A =
[[6201 5533 3613 4276 4813 5077 4950 6124 3340 6420 5830 6016 8542 5245]
 [4514 4405 4937 4059 4675 3818 5851 4978 4600 5421 4483 5501 6193 3942]
 [6857 5413 3102 3890 4731 5105 4817 6198 2540 6673 5960 6469 9711 5453]
 [4659 4564 6964 5558 3910 4415 4068 5624 4642 4993 4374 3399 6736 5351]
 [4716 5174 3926 4454 6360 4382 4528 5551 5755 5957 7257 4347 5265 5641]
 [3167 5871 6384 5709 6348 7350 4354 5919 3764 2358 6404 4831 5096 4389]
 [5330 4244 4849 4663 4922 5090 5117 5145 5444 4912 4659 5481 4915 5454]]
Indices start at 0.
Report the entry directly above the largest entry.
6193
The entry directly above the smallest entry: 5957
The bottom-left entry is 5330
The entry just left of 5709 -> 6384
Report the entry in row 0 and column 2.
3613
Report the entry at row 0, column 1.
5533
The entry in row 1 and column 0 is 4514
Report the entry at row 2, column 1.
5413
The bottom entry of the column that holds the smallest entry -> 4912
The entry just left of 6193 is 5501
Report the entry just right of 4454.
6360
Report the entry in the top-left corner.
6201
The entry just right of 6016 -> 8542
Report the entry directly above 5090.
7350
The entry at row 2, column 0: 6857
Report the entry just left of 4849.
4244
Report the top entry of the column that holds the smallest entry.
6420
Report the entry just left of 5454.
4915
The entry directly above 5330 is 3167
Report the entry directly above 6673.
5421
The entry just left of 5551: 4528
Report the top-right entry.
5245
Report the entry directly below 4813.
4675
Report the entry just right of 4276.
4813
The entry directly above 4528: 4068
Report the bottom-right entry.
5454
Report the entry just left of the largest entry.
6469
Report the entry at row 1, column 1.
4405
The entry just left of 6384 -> 5871
The entry just left of 6404 -> 2358

[[2139 1494 3219 4895 8618 5203 5040 2873 8599 5186 4740 3522 3552 4381
  3452 5813]
 [2813 4894 3348 4899 7809 5402 2912 5276 7244 5010 4789 3806 4921 4348
  3629 5499]
 [5037 1352 4785 4947 4763 7880 3025 3347 4000 5573 5831 5846 3867 4189
  4764 6336]]
Find the 1st entry in reading order.
Answer: 2139
The entry just left of 5813: 3452
The entry just left of 3867 is 5846
The entry just left of the largest entry is 4895
Find the 3rd largest entry.
Answer: 7880
The third entry in reading order is 3219
Find the entry just right of the smallest entry.
Answer: 4785
The entry just right of 4947 -> 4763
The largest entry -> 8618
The entry just right of 4000 is 5573
Find the entry just left of 4789.
Answer: 5010
Find the smallest entry.
Answer: 1352
The entry just left of 3348 is 4894
The entry just right of 4789 is 3806
Find the entry just left of 5846.
Answer: 5831
Find the entry just right of 7880.
Answer: 3025

Read these off the row that follows.
1) Give the entry just right of 1.
2) Give the entry just right of 8.
[2 6 2 4 2 8 3 6 1 4 5 5]
1) 4
2) 3

m =
array([[ 28,  37,  -2, -26,  15, -17, -16, -26, -17,  20, -23,  13,  23,
        -22],
       [ 30,  22, -24, -23,  -5,  -1,  -6, -15,  27,  15, -12,  30,  10,
         -7],
       [ 34,  31, -21, -26,   3,  -8, -11, -20,  15,  18, -16,  29,  14,
        -14],
       [ 31,  27, -23, -25,  -1,  -3,  -7, -16,  20,  17, -16,  28,  13,
        -11],
       [ 31,  38,  -9, -28,  12, -14, -15, -22, -11,  19, -23,  17,  22,
        -23]])
Give the 2nd largest entry.
A: 37
The entry just left of the largest entry is 31
Give the entry just right of -8.
A: -11
Give the fifth entry in reading order.
A: 15
Give the entry just right of -2.
A: -26
The third entry in reading order -> -2
Give the entry just left of the smallest entry.
A: -9
The first entry in reading order is 28
The entry just right of the smallest entry: 12

data =
105,107,61,84
166,100,125,114
116,206,64,104
138,72,124,102
118,121,98,178
Read off the 1st entry, reading row by row.
Answer: 105
Read off the entry in the bottom-left corner.
Answer: 118
The top-right entry -> 84
Read off the entry directly below 114.
Answer: 104
The entry just left of 104 is 64
The smallest entry in the first row -> 61

M =
array([[ 316, -402,   12, -196,  581,  325],
       [-196, -611,  186, -368,  304, -196],
       [-356, -247, -167, -314,   62, -104],
       [ 386, -141, -183, -141,  -46, -196],
       [-196, -442,   38, -448,  561,  310],
       [ 213, -563,  102, -196,  111,   34],
       [-355, -252, -160, -313,   58, -106],
       [-196, -196, -196, -320, -111, -202],
       [-349, -373,  -84, -196,  -32, -196],
       [-177, -196,  -31, -253, -304, -275],
       [ 812, -216,  -84, -225, -196,  335]])
Counting starts at 0.
What is the entry directly below 38? 102
What is the entry just left of 304? -368
What is the entry directly above 34? 310
The top-right entry -> 325
What is the entry at row 1, column 0? -196
The top entry of the column that holds the smallest entry -> -402
What is the entry just right of the largest entry? -216
What is the entry in the top-left corner? 316
What is the entry at row 2, column 0? -356
What is the entry in row 0 and column 2? 12
What is the entry directly above -349? -196
The entry in the bottom-left corner -> 812
What is the entry in the bottom-right corner? 335
What is the entry directly below 111? 58
What is the entry at row 1, column 1? -611
The entry just left of -563 -> 213
The entry directly below -304 is -196
What is the entry at row 1, column 2? 186
The entry at row 2, column 2 is -167
The entry directly below the smallest entry: -247
The entry directly above -31 -> -84
What is the entry just left of 102? -563

[[  6 -27   8 -13  12 -12  27   4 -14 -11  -6  14]
 [ 26  19  14 -12 -17  23  -3  21  18   5  18  10]
 [-22  24 -11  27  26  27  12  -4  -4  -3  12 -24]
 [ 12 -27   5  11 -13  -9  18  -3  -5 -21   4  17]
 [  2   8 -18  14 -10  14 -20   9  18  -5  18   0]
 [-13  -7 -25  -5 -10  -8  23  -3 -27 -21  -7 -26]
 [ 25  24  11  -4 -27  26  16   1  -5  -5  24  21]]
Read off the largest entry in the last column.
Answer: 21
The fifth-last entry, reading row by row is 1
Read off the second-last entry, reading row by row.
Answer: 24
Read off the smallest entry in the last column.
Answer: -26
Read off the 3rd entry on the diagonal from the top-right corner.
Answer: -3
Read off the second entry in reading order.
Answer: -27
The top-left entry -> 6
Read off the entry just left of 19.
Answer: 26
The second entry on the main diagonal is 19
Read off the entry just left of -25.
Answer: -7
Read off the entry in the top-right corner.
Answer: 14
Read off the fifth entry, reading row by row.
Answer: 12
The 3rd entry from the end, reading row by row -> -5
Read off the bottom-left entry.
Answer: 25
Read off the 4th-last entry, reading row by row.
Answer: -5
The smallest entry in the last row -> -27
The fourth entry, reading row by row -> -13
The largest entry in the last row: 26
Read off the largest entry in the first row.
Answer: 27
Read off the 3rd entry in reading order.
Answer: 8
Read off the entry directly above 2.
Answer: 12

[[6 7 2 2 9]
 [2 2 2 6 4]
 [1 6 1 5 3]
 [5 3 8 4 5]]
Give the bottom-left entry.
A: 5
Give the entry in the top-left corner.
A: 6
The top-right entry: 9
Give the entry in the bottom-right corner.
A: 5
The smallest entry in the last column: 3
Give the fourth entry, reading row by row.
A: 2
